How far apart are the two rows of each pair, measured in a hidden way? 0 means very close, and 20 very far. Two or three weighted sums of its numbers give each row a place; it is the straight-line distance between the places.
   13  -22   17   61   40   22   23   47   23    7    7   30   56    3   -1   -9   33
    5   -6   -9   11  -40   17   -9  -29   17   44   -5  -39   12   42  -20   50   34 ~ 11
  -26   15   12  -17   35  -32  -40   -3   13   15  -43    8   26   11  -26    8  -33
  -23   30    2  -44   -1  -45  -38    5   10    6    4  -13  -38  -15  -10  -28  -22 ~ 2
   -3  -27  -15   -3   10  -13  -65   45   60   58   77  -44   22  -11  -20   34   37
   -2   14   43   12   30  -23   -3   20    4  -11    2   11   28    8   -4  -34  -15 ~ 8
    8   16  -28  -12   -6  -23  -56    6   18   46   67    7  -11    5  -19   54    7
   -8   23   15  -33   14  -48  -11   -9  -28  -25  -29   25  -19    8  -10  -44  -54 ~ 8
   10   -9   15  -29   -4  -11   17   12   -1  -20   18  -21   -5    2   -4  -38  -18
   -8   15   20  -22   10  -26    8   16    2   -9    6  -19  -10   -4    5  -53  -25 ~ 1
   10  -17  -14  -13  -42   22   28  -21  -22   -8  -28  -24  -25   -1   23   -9    0
  -10   37   -7  -29   -1  -51  -64   -3   18   14   20  -10  -18  -19    2   11  -17 ~ 7
    2  -23    0  -23  -46   38   10  -23   21   24   -5  -38   -1   24    3   21    6
    2  -49   -3   16  -33   56   22   40   35   12    5  -43   23  -33    4   52   73 ~ 3
  -13   -2   10  -12  -37   21  -11  -51  -16   23  -26  -38   -9   30  -19   41    6
   17  -42    6   -9  -31   44   34  -11   -3    8    8  -36  -18   -1   -2    2   20 ~ 8
   -9   16  -13  -23  -20  -20  -34  -22    6   10   35  -11  -49   23   -4  -12  -16
   -3   11   35   43   48    0    9   33    9   -5  -12   29   53   24  -18  -11   -5 ~ 7
  -11   44   25  -28   24  -50  -28   -7   -9    3  -27    6   -1    3  -15   -3  -47
   11  -19   24   68   66   20   15   47   19    5   17   37   75   -1  -11   -2   39 ~ 5
   17   10  -24  -39  -44   22   29  -39  -47  -37  -42    9  -33    6   46   -5  -16
   15  -69  -12   43   -6   55   22   68   67   40   26  -22   49  -30    9   37   78 ~ 10
   -2   28  -11  -31  -54    1   15  -80  -38    3  -48  -19  -36   28  -24   34  -17
  -21  -25   31   38  -38   43  -34   25   63   88   34  -73   39   13  -44   64   72 ~ 12
  -31    6   25   13   27  -34  -50   10   27   22  -17   -3   23    2  -40   21  -26
   -7    9  -12    3  -10  -25  -59   19   44   51   70   -2   -6   -1    1   27   15 ~ 10
  -12  -38   23   37  -34   65  -28   32   76  101   18  -66   18    5  -25   85   85
  -16   22   34   25   68  -25   -9   19   14   14  -16   28   44   16  -22  -14   -9 ~ 5
   20  -24  -27   47   19   37   45   36   14   -1   -3   12   26  -22   14  -21   39
  -19    7   40   19   40   -3   -3   27   26   -4  -27    3   43   12  -29   -3  -11 ~ 17
   -9   17   -4  -32  -25  -29  -28  -25   -7    4   32  -23  -39    4   23  -26  -30
    3    2   -4    7   42   -3   28    7  -30  -50  -24   34   14   -4   -8  -41  -16 ~ 4
  -22   31   44  -23   37  -40  -30  -17    1    5  -49   12    3   -1  -44   34  -38
  -15   20  -15  -46   -3  -50  -30  -16  -22  -13   25    0  -45    0    6   -4  -46 ~ 17
   21   14  -20   30   47    8   25    7  -22  -53  -18   56   51    3    7  -25    7
  -31   26    4  -20    5  -52  -46   11   16   20   12    7   -8  -11    2  -14  -21 ~ 13
    1   30   20   -3   53  -13    5   -3  -24  -19  -22   25   30   19   -5  -53  -31
    4  -10  -12  -40  -41   34   17  -25  -16   23  -14  -26  -12    9    2   58   17 ~ 1
  -30   46   26  -31   25  -45  -24  -20  -16    7  -36    9    7   19  -18  -14  -58
   -9   38  -30  -27   -5  -52  -52  -20   -9    7   38    7  -38   -5   14   13  -22 ~ 8
   -7   30    0  -38   -6  -51  -25   -9  -13   -9   13   -2  -34   -7    0  -23  -45
  -36   17   31    5   52  -21  -38   20   33   21  -30   -1   40  -13  -42    9  -21 ~ 6
   12   56   33   25   60  -14   -5  -20  -45  -41  -42   86   12    3  -18  -31  -39
  -24    9   14  -31   20  -36  -45   15   27   12   -3  -14    6   -5  -13   -3  -12 ~ 11
  -11   59   16  -43   15  -47  -16  -33  -44  -42  -43    8  -33   -5   -8  -42  -62
   42    5  -25   -2  -16   26   57  -27  -49  -45  -35   29  -19   -3   35   -3   -4 ~ 9
  -17   52    7  -43    0  -65  -22  -34  -35  -25   -9    4  -29    6    1  -37  -61
   12  -26  -11  -12   -9   13   28   -8  -24  -31  -16    6  -22    2   24  -24    6 ~ 3
   12  -24  -10    8  -35   42   18   -2    5   -1  -19  -25   -7   -6   25   27   26
   19  -18  -22   -5  -10   22   54   -1  -11  -22   -6    9   11   -6   20    1   20 ~ 9
   -1  -23    3    5  -58   26    0  -21   22   32  -22  -41   17    7  -20   50   39
    2    6  -22  -35  -36   16   34  -43  -37  -37  -36  -19  -27   -9   18  -19  -27 ~ 8
   10  -31   11   -9  -18   27   19   17   22    3    3   -9    0  -13    4  -14   10
  -12   28  -11  -40   19  -46  -32   -2   11   15  -15    9   -5  -20  -10   11  -31 ~ 3
  -24   54  -21  -60   -3  -59  -28  -44  -34  -32  -25   15  -55   -2   14  -39  -73
   -8  -39   -8   65   59   39   19   64   27    5   20   60   62  -18   -5   -8   59 ~ 3
   11    1  -23  -48  -48    4   30  -63  -49  -22  -52  -15  -46    1   30    9  -22
  -12   58   31   -8   37  -28  -11   -7  -13  -15  -21   26   17   22  -16  -38  -37 ~ 13
   40   19   -8   19   38   -3   22  -10  -42  -50  -27   61   14  -11   19  -13   -4
   15    7  -51    1   -4   21   43  -22  -39  -44  -32   39   -6    2   46    8    8 ~ 15
    4  -21  -29    2  -41   39   25  -11  -18  -26  -17   19   -8   -2   26   31   22
   15   -3   32   23   48  -18   12   37   14   -7   14   16   41   -6  -19  -20    4 ~ 13
   11   41   11   32   58   -7   27  -16  -52  -44  -35   63   15   22    7  -28  -24
   -1    8   13   48   44    0   16   20   -3  -15   -5   39   31   10  -16  -26    1 ~ 5
   42   35  -39   18   47   11   28  -20  -52  -52  -20   92   -1    2   18  -23   -1
   23  -10  -26  -31  -52   15   28  -57  -46  -15  -51   -3  -60    1   27   -1  -22 ~ 8
  -19  -17   34   36   65   -5    3   39   36    4    2   11   61    2  -40   -5   15
   14   -5  -14   49   50   24   25   26   -8   -9    2   56   38   -5   -8   18   44 ~ 5
   46    8  -24  -38  -40   13   18  -52  -49  -29  -49  -11  -50   16   37    1   -6
   -4   38    2  -38   16  -60  -19  -24  -26  -23  -42   28   -8   18   -5  -22  -61 ~ 11
  -26   -4  -13   -3    5  -26  -63   39   44   48   61  -18   10  -23  -17   31   22
   -4    8   23    8   17  -24   -8   31   20   11   -4  -23   21   -9  -15  -23  -14 ~ 6
    9   -2   14  -10  -50   22   10  -42   -8   26  -17  -22  -17   14  -24   51    9
  -20   -1   14   -4  -30   -1  -37   -6    4   23   31  -42  -30   -2   12   -7   -9 ~ 15
   19  -48   11  -14  -53   29   15   -9    5    6   -6  -42   -1    5    9   21   14
   14  -20  -18    9  -41   38   40   -4   13   12    0  -22    7    1   14   33   39 ~ 9
  -49  -11   41   24   51  -22  -43   40   61   52   -7  -27   65   -7  -72   46   15
  -32   23   11  -17   33  -42  -31    7   16   15  -12    4   15   -1  -37    7  -22 ~ 5
   17  -31   -4   45   21   33   29   34    8  -15    6   29   41   -9    6   -7   39
    8   -6   10    9  -32   31  -18  -32   13   53  -13  -40    2   26  -30   63   10 ~ 4
  -10   -7    7   28   -8    6  -57  -10   23   72   65  -12    6   12  -28   22   26
  -15   38    0  -27   -9  -38  -36   -6    8    1   26  -14  -33   10   -2  -38  -38 ~ 8
   -1   34   44   -4   48  -24    8   15  -10  -22  -14   26   28   10    4  -58  -33
   -6  -71   22   27  -26   44   18   58   82   44   38  -77   36  -29   15   29   52 ~ 5
   42   28  -32  -42  -30   17   40  -60  -72  -75  -53   42  -49  -10   47  -22  -31
  -14   17  -11  -26    5  -36  -59   13   26   25   42   -5  -20   -3    6    8   -3 ~ 7
    9   13  -28   13   -9  -37  -57   -4   17   39   62   20  -18   16  -13   31    9
   20  -37   18   44   31   35   17   74   45    7   13    0   67   -3   -4  -11   67 ~ 7
   -3  -31   12   32   17   34   26   54   38    5   34   -7   35  -17   13  -28   39
  -12   31  -32  -43   -4  -60  -41  -32  -34   -7    9   33  -47  -13    0   -2  -46 ~ 10
   10   18   22   17   59  -11   23   12   -9  -39   -6   37   40    8  -19  -51  -22
  -16  -22    7   16  -48   29   -3  -16   34   52  -11  -42    5    5  -22   60   26 ~ 5
   33   35  -45  -48  -44   13   30  -64  -68  -62  -56   30  -49   -3   31   -1  -27
   26   35  -12  -25    8  -19   35  -45  -80  -82  -54   61  -42    9   42  -79  -60 ~ 5
   37   -8  -27    5   -1   27   38    5  -29  -34   -5   28    4   -2   26   11   14
   15  -18    7   -1   19    4   29   12  -21  -40   -9   22   -1   12   15  -38  -23 ~ 7
   17   15    5   33   68    8    7   18  -16  -19  -23   58   46   14   -1  -19    4
   -7   31  -19  -15  -23  -45  -55  -48  -28    6   43   18  -54   16   14    2  -32 ~ 1
  -42  -19   11   18   -8  -20  -38   61   70   56   69  -40   14  -11  -14   -2   26
   -8  -11  -18  -15  -36   20   27  -24  -25  -27  -30  -21  -11    6   36   -5    2 ~ 13
    8  -35  -36   27  -18   44   23   15   10   -2    2   -9   20   -8    4   23   41
   -1   16   -7   13    0  -37  -64   19   27   34   58  -20  -15  -15    2   23    3 ~ 10
  -24  -25   11   20  -32   38  -17  -11   38   63   11  -51   13   20  -46   58   33
  -10   10   10  -17  -26  -22  -36  -12   -1   19   32  -26  -64   11    4   -7   -7 ~ 3
  -15   15   20   10   43  -39  -14   19   20   12  -28   18   20    4  -26    5  -22
   -1  -26   21    1  -39   39  -17   -2   31   51   19  -79   -9   18   -7   36   27 ~ 17
   18   13  -20   50   30   34   28   23    1  -19   -2   49   40  -27   -4   -3   44
  -35    1   10  -11  -16  -27  -53  -22   10   34   51  -13  -47    2  -14    3   -6 ~ 9
   -2  -27   15   36  -35   50   -7    3   41   71   -2  -53   16   12  -30   85   68
   -4  -59    5   51    1   51   16   72   55   15   20   -5   56  -11   11   10   51 ~ 7
   -5   21    5  -27  -25  -15   -2  -37  -23   -7   -8  -32  -65    5   11  -19  -28
   -9   20  -26  -10  -11  -44  -52  -14   -4   19   28   37  -47   11    7   18  -17 ~ 6
   27  -22  -38   12  -29   35   31    6    6   -8   -1  -16   10    1    0   22   43
   26   26  -27   17   28   -3   40  -32  -66  -80  -50   86   -5    8   38  -34  -31 ~ 7
   12  -14  -28   -2  -37   37   21   -6    1    4   -2   -2   28   -5    8   23   23
    5   59  -21  -53   -7  -75  -27  -66  -60  -53  -29   25  -71    6   11  -26  -81 ~ 9
   -9   24   32  -22   32  -34  -16   21   16    3   -2  -25   23   -5   -8  -24  -31
  -13   -2  -13   -6  -48   29    0  -31    7   44  -16  -45    3    3  -40   71   37 ~ 7
  -27   33    7  -29   20  -37  -27  -10   -5   -5  -31   -3  -23  -17  -18  -18  -53
  -22   13   38   42   61   -7  -15   33   32   11   -6   23   52   11  -38  -19   13 ~ 3
  -26   10   11  -14  -27  -17  -27  -10   -8    5   30  -29  -45   14   -9  -14   -5
    1  -25  -14   -1  -37   40   24  -18   -6    0  -32  -18  -13    7    1   21   16 ~ 8
  -24    1   -3  -15    2  -43  -28   12   18   32   29  -11   -3  -24  -17   19  -16
   -2  -23    1   -9  -57   31   -5  -27    2   22  -22  -35  -22    8    0   52   11 ~ 8
    5   75    6  -60   21  -70  -27  -66  -70  -50  -62   13  -41    8  -16  -42  -73
   -9  -14   15  -25  -29    6   -8    1   16    2   10  -43  -20    4   11  -14   -3 ~ 8
    7   42    8  -42  -30  -23  -21  -67  -54    0  -22    5  -73   27    6   -6  -55
  -12    5    5    1    0   -3  -55  -39    9   41   23  -22  -10   27  -18   26    3 ~ 8
    6  -31    5   14   -2   28   23   27   16   -9    8   -1   15    7   27  -10    9
   -9   -5    7  -30  -16  -24    3  -24  -31  -29    3  -18  -54   -4   38  -44  -48 ~ 4
   10  -25    6   -5  -57   31    1  -19   15   40  -12  -38    2   -2  -11   56   29
    7   14   13  -17   13  -13   22  -10  -32  -52   10   24  -23  -13   31  -24  -39 ~ 10
   13  -20  -18   25   28   37   31   27    3  -22    1    4   29  -15   14  -12   43
  -36    3   22  -16   24  -19  -47   21   45   27  -10  -10   26   -7  -27   23   -2 ~ 17
   -7   17  -24  -29   -9  -56  -49   -9    6   11   21   20  -24   -6    4    2  -15
  -22   21   -1  -13    0  -31  -32    3   10   15   27  -11  -34   -7    7  -22  -14 ~ 7
  -14   -4   23    5   30   -5   11   14   -2  -13    5   15   18   10    6  -38  -21
   18  -13  -38   -7  -39   35   38   -6   -5  -16  -19   11   12  -20   23   29   25 ~ 10
  -20  -20   31  -17    8   -8  -15   28   26   10   31  -21  -18   -3    4  -39    5
   20   -9   -9  -26  -42   31   12  -35  -13    9  -16  -12  -21   -5    8   36    0 ~ 6
   18  -21  -24   13  -17   37   40   14    0  -20   -1    4   10  -20   27   -5   24
   -3   61   -1  -45   12  -53  -11  -33  -45  -45  -42   30  -39    2    1  -42  -59 ~ 8
   10  -11   -3   21   14   22   34   21    4  -30   -3    8    9  -13   14  -23   13
   28   27  -49   12   17   10   34  -25  -69  -63  -36   75   -8    3   30  -35  -12 ~ 5
   24    1  -42   13   20   16   48   -7  -38  -54  -17   54   14   16   17   -7    5
  -23   13   13   22  -18   -1  -59  -10   12   62   46  -23  -21   20  -18   41   16 ~ 15
  -34    9   49    9   34  -21  -31   50   47   25   20  -15   34    6  -31  -32   -5
  -24   19    2  -26   -6  -36   -3  -15  -26  -22    1  -17  -48    0    9  -25  -45 ~ 7
   11  -37  -16    5  -28   38   39   10   12    1  -26  -47    1  -12   36    5   47
  -15   22    5  -33   35  -37  -22    0   11   11  -22   -4   22   -2  -24  -11  -25 ~ 12
   24   48    7    3   34   -8   38  -20  -53  -46  -34   56    3    3    1  -51  -42
  -39    4   12  -24   23  -29  -42   28   47   35    0  -38   34  -18  -38    8   -8 ~ 4
   -1   41   23  -33   24  -48  -23   -9  -18  -29  -19    8  -11    7   -4  -29  -43
   22   -1  -42  -31  -33   18   29  -47  -48  -39  -52   23  -15   -4   37   22   -9 ~ 11
    0   32    8  -31  -26  -36  -28  -35  -26   -6   34  -17  -61    3   25  -19  -44
  -41    1   37    9   43  -25  -27   29   39   38  -12   -2   37  -12  -51   13    1 ~ 14
   24  -16  -29    6  -17   25   22  -14  -31  -46  -24   40   -7    1   27  -15   20
   -9  -26   17    3  -32   19    1   -5   26   18    6  -44  -26   21   -5    8    5 ~ 7
  -35  -16   13   -6  -19   -4  -17   23   23   22   36  -56  -27  -21   12  -20    7
   -4   42   30  -30   30  -29   -9    3   -6  -19  -20    8    0   -1   -7  -46  -35 ~ 6
   17  -49  -12   14  -37   40   46   13   14   17   -4  -22   13  -13   14   36   47
   32   -5  -40   22    8   30   25    5  -35  -36  -15   35   15   -4   15  -15   19 ~ 12
    0   40   27  -16   27  -33   -1  -14  -37  -47  -26   22  -11   16    7  -59  -41
  -15   24   -8  -33   -1  -49  -54   -8    9   23   44   17  -42  -14    6    4  -16 ~ 10
    9  -30  -24   46   25   48   27   46   23    4   27   11   59   -1   14    9   52
  -16  -18    5   -1  -26   -4  -34   -9   18   34   31  -56  -25   -4   -8    3    2 ~ 13
   14   53   16  -34   34  -33    7  -21  -58  -52  -50   40  -21   -3   -4  -63  -65
   -5  -60  -18   27  -24   67   29   52   60   46   12  -34   35  -42  -14   66   65 ~ 5
   30   50  -12   27   50    2   16  -20  -63  -60  -23   72    9   11    0  -13  -14
   -1  -43   17   -8   -7   34   21   24   24   -8   -6  -22   -2    0   17   -6   -4 ~ 7
   -2  -22   -9  -12  -38   29   32  -13    0   11  -21  -25    3    3   -7   15   23
    3   -6   23   10   30  -12   -8   29    9   -2   -2   -2   17  -12   -8  -36  -17 ~ 11
  -16   32   12    5   33  -35   -8    0   -2    2  -22   19   15   11  -23  -41  -42
  -25   42    8  -52   31  -40   -8  -14  -11  -14  -30   13   -2   -3  -29   -2  -49 ~ 4
  -40   16   17    6   42  -21  -23   42   27   27  -12   -9   45   11  -41  -13    2
   20  -27    2   40    9   30   32   48    7  -18   24   16   19  -25   -1  -14   25 ~ 7
  -31   11   21  -12   17  -29  -34   20   44   23    9  -30   20  -15  -16    3  -13
   28   10  -16   51   23   17   33   23  -18  -29   -8   46   24  -10    9  -17   12 ~ 3
    6   11   19   -7  -33    1  -25  -55  -25   34   -1  -11  -22   40  -34   47   -8
  -30   11  -11  -18   -4  -56  -50    5   10   25   33   16  -21  -14    6   14  -13 ~ 3
    1  -10   -2    6  -46   39   22  -13   10   26  -10  -34    4    0    5   65   37
  -17   30   40  -22   21  -50  -23  -11  -22  -30  -23    7  -16    1    4  -55  -53 ~ 10
  -21   15   -7  -39  -23  -33  -32  -31  -22   -8   18  -14  -56    3   17   -9  -40
  -30   17   49   -3   39  -31  -22   25   35   24  -25   -5   31    5  -29    3   -7 ~ 11
   16   20   -7   25   39   19   28    5  -19  -38  -13   46   28    1   18  -33   -5
  -19    4   -7   -3   -7  -40  -60   -5   15   30   62    7  -25    1    5    4   -5 ~ 8
  -28   11  -28   -5    9  -32  -53   12   36   37   46  -15   -2  -35   -3   26    5
    0  -17   16    2    0   21   31   14   -6  -20    6   -5    8   -4   18  -23    0 ~ 6
    9  -18   -9  -30  -38   15   21  -17  -16  -24  -28  -10  -31   14   28  -16  -16
  -19   26  -18  -29   -2  -46  -71    3    9   18   44  -14  -17   -6   12    4   -9 ~ 7
   21   36    0   19   46   -8   28  -20  -55  -55  -21   83    8    6    8  -17  -24
    0  -16   25   10  -51   22  -12  -30    7   43    2  -27   -5    1  -14   55    7 ~ 8
   26    0  -25   35   23   13   29   13  -33  -46  -33   49   15   -2   10  -18    2
   17  -12  -10   44   35   12   29   28   -1  -28   19   39   19    3    3    6   36 ~ 1
  -15  -26    2   41    7  -12  -86   47   65   71   95  -17    8   -5   -8   51   55
   -4  -25   -4   -9  -45   31   19  -20   10   41   -8  -26    6    3    1   57   26 ~ 13
   -6   -5   -4    3  -40   24  -13  -53   -6   29   -9  -36   -8   30  -22   59   -9
  -18   10   16  -25   -3  -50  -45   -2   10   16   22   -4  -14  -16    3    6  -23 ~ 10
    3  -15   30  -24  -20  -17   -8   21   17    0   29  -12  -20  -10   21  -29  -14
    1  -18  -18   46   43   14   36   30   -3  -27    9   32   55   -4    2  -27   23 ~ 17
    0   21   25   41   67   15   25   10   -6  -25  -20   51   31   10   -6  -29   14
    4   27    3  -11  -16  -39  -42   -2   13   10   21  -13  -60   11   -7  -30  -16 ~ 5
   28    8  -35    1    2   10   40   -7  -33  -48  -17   40    6  -27   15  -11    9
   19    6  -33  -22  -34   21   35  -33  -43  -31  -23   21  -26   -6   24   17    9 ~ 4
    2  -17   13    8   18    9   12   38   28   -1   15  -12   17   -6    6  -41   27
    8   44  -10  -38   -9  -51  -10  -34  -44  -31   -6    6  -79   -6   23  -51  -60 ~ 6
   24   -9  -33  -25  -39   25   29  -47  -41  -33  -23   -7  -23   -7   19   34  -12
   -7   -3   -7  -49  -35   -6    4  -46  -35  -21  -16  -14  -57    4   13  -15  -31 ~ 5
  -31   17   52    6   42  -33  -31   21   34   37  -18    4   45   15  -38   16  -12
   12  -24  -25   15   -4   40   40   -5  -12  -17   -1    6   -5   -2   29   -5    9 ~ 17
  -32   13   16   13   54  -33  -41   18   35   35  -11  -20   43   -7  -41   30    1
  -41  -13   29   11   47  -20  -40   25   54   43  -21   -5   62   15  -62   18    5 ~ 6
    6    4   25   36   29    0   17   23   12  -17   -9   26   26   -4   -2  -23  -10
   35  -14  -37    6  -13   42   39  -17  -28  -38  -33   16    5    5   50   11   -3 ~ 17
    9    0    0  -31  -44    9    6  -57  -25    9  -25  -27  -36   16    7   34   -8
   -7  -16    3    4  -45   38    7  -12   31   54   12  -47   15   -3  -28   58   53 ~ 2
   -5  -18   31   -6  -37   46  -15  -11   33   53   -7  -37   13   44  -21   69   35
   -2  -11    3  -16  -29   -2    0  -28  -15    8  -21  -33  -34   15   17   11  -20 ~ 8
   25    1  -18   39   37   21   31   13  -26  -36  -11   57   16    8    9  -17    6
   -9   -2   15  -12   -8    0   26    6  -16  -32    5  -18  -12  -17   24  -46  -21 ~ 2
    7   44   10  -39   23  -38    0  -27  -51  -50  -37   41  -18    2    2  -81  -71
   13   13    7   15   50   -5   19   19   -8  -22   -3   30   36    8   -4  -39  -11 ~ 7
   33    4  -30  -15  -35   25   47  -30  -37  -45  -16   10  -27   -5   34    0    3
  -29  -11   12   13   -2  -28  -50   51   50   44   63  -35    5    8   -7   -1    9 ~ 13
  -22    1   -5  -16  -34   22    0  -52  -12   24  -21  -13   -4    8  -23   43    5
   -8  -26   14   10  -25    7  -21   19   37   52   45  -68  -11    2   -5    4   28 ~ 4
   -7    5   17  -27   -6  -32  -21   -2    4    8   11  -15  -28    6    6  -33  -12
    8   19   -1  -33  -39   -4  -15  -73  -26   17  -24  -13  -41   23  -36   48  -15 ~ 5
  -33  -64    8   13  -33   55    4   31   58   57   17  -76   20    2    3   55   74
   11   28    7  -36    5  -13   33  -18  -39  -47   -7   -8  -43    6    9  -85  -48 ~ 7
   22   21    0   41   65  -11    7    0  -14  -26  -10   60   53    4  -26  -29   -2
   18   18  -38   31   23   19   42   -5  -41  -45  -24   58    6    4    7   10   16 ~ 11
    4  -11   26  -37  -36   -3   11  -45  -33  -30  -31   -3  -50   15   13  -21  -51
    8  -14   24    8   28   13   27   35    5   -9    3    5   36   18    2  -38    5 ~ 13
  -24   26   25  -26   34  -41  -12    9    1   -6   -6   -5    7    6  -17  -37  -36
   23  -13  -11   47   34   16   23   38   -5  -20   26   60   33  -31    7   17   54 ~ 5
  -36    4   27   15   42  -20  -41   23   49   40  -22  -29   43    9  -47   30   -2
    5  -46   -6   80   33   50   32   52   27    1   26   27   47  -14   11    6   59 ~ 5
   20   20   12   11   33    5   34   -2  -38  -50  -29   68   12    1    9  -38  -19
  -13    1    1  -29  -42  -15  -20  -21  -12    5    0  -30  -30   -3   21   -9  -28 ~ 7
    9  -14   10   47   56   14   19   40   17  -11   -2   14   51   10   -6  -14   30
   17  -21  -13   58   51   21   28   40   10   -8   15   38   59   -9   -9   15   50 ~ 5
   -4    0  -13   -9  -53   21    5  -32   -1   19   -5  -37   -8    2  -13   41    8
   16   -7  -33   17   11   17   33   19  -21  -31    2   31   20    0   24  -15   29 ~ 8
  -20   46  -25  -43    5  -65  -49  -34  -42  -11   13   26  -50  -12    6  -26  -43
  -17   10   -2   13  -14  -25  -48  -27   10   47   53   -4  -29   18  -25   42    1 ~ 5
   10  -47   22   -5  -37   27   24    7   10   10   13  -40    4  -14    7    5   17
   15    3  -17   41   52   22   36   31    1  -16   12   61   53   -9    0   14   42 ~ 8
  -25   22    7  -26   23  -48  -25  -24  -16   -5  -55   15    5   11  -34    9  -41
   31   -7  -28  -27  -28   29   57  -38  -38  -31  -30   12  -22    4   30   15   -7 ~ 11
    4  -21   33   13   16    6   13   44   33   -2   19  -37   38  -12   -3  -40   19
   -2  -15   12  -24  -36    6   -1  -20   -6   -5   18  -35  -31   16   16  -13  -11 ~ 4
   -4   36   23  -10   43  -33   -3   -5  -16   -7  -49   17   18   21  -30  -28  -44
   21  -44  -16   28   -3   37   37   44   24   -5   -4   -2   31  -15   21   16   47 ~ 8
   11   16   31   31   52    4   28   13  -27  -32  -14   39   30    2   -2  -53  -12
  -28   12   33    6   45  -29  -24   13   25   22  -28   12   47    7  -41    8    1 ~ 6
  -47  -18   16    9    1  -14  -62   67   82   70   75  -47   10  -30  -16   16   42
   -1  -24   21   12    4   11    8   51   41   22   40  -36   11  -17   -3  -26    2 ~ 4
  -16  -54   -2   14  -31   49   15   33   43   38   16  -63   35   -4   10   41   53
    2    2   -1  -13   -2  -31  -58   22   37   27   53  -42   -8   -3  -19    3    1 ~ 9
   -4  -41  -17   33  -17   51   37   32   24    4   16  -21   37  -33   11   48   64
  -37  -25  -11   -3   -2  -17  -65   55   70   64   78  -19   18  -21  -29   21   30 ~ 11
   -2  -15  -12   -3  -48   40   28  -32   -4   17  -15  -39  -24   17  -21   45    7
   26  -12   -4   67   47   10   17   30   10   -5    8   49   40    0    0    5   45 ~ 6
  -26    9   31  -12   18  -27  -26   27   23   13    5   -6   19   -3  -30  -10   -5
  -13   34   23   29   59  -21   -9  -14  -20  -21  -59   30   19   30  -33   -2  -32 ~ 3
   -3  -36  -12   15  -39   50   36    1   17   11   -4  -25   -6  -21   13   24   46
   15   17   -1   24   23    4   44   11  -15  -30  -12   30   -6   -8   11  -31  -14 ~ 5
   34   26  -26    7   25    0   30  -34  -71  -72  -35   74   -7   -5   22  -12  -17
   13   29  -16   20   30    1   31    2  -40  -48  -23   49   26   13    7  -12   14 ~ 10
    3   34   -7  -26  -51   11   -4  -69  -31    3  -36  -10  -35   35  -18   54   -1
   27  -42  -29   22   -3   32   32   42   13   -2   16    0   32  -11   16    9   46 ~ 5
    2  -20   -6   87   52   42   23   64   42    8   52   40   75   -2   -2    9   68
   -5   43    9  -47   -6  -46  -22  -21  -25  -17    8  -19  -49   -4   15  -52  -49 ~ 6
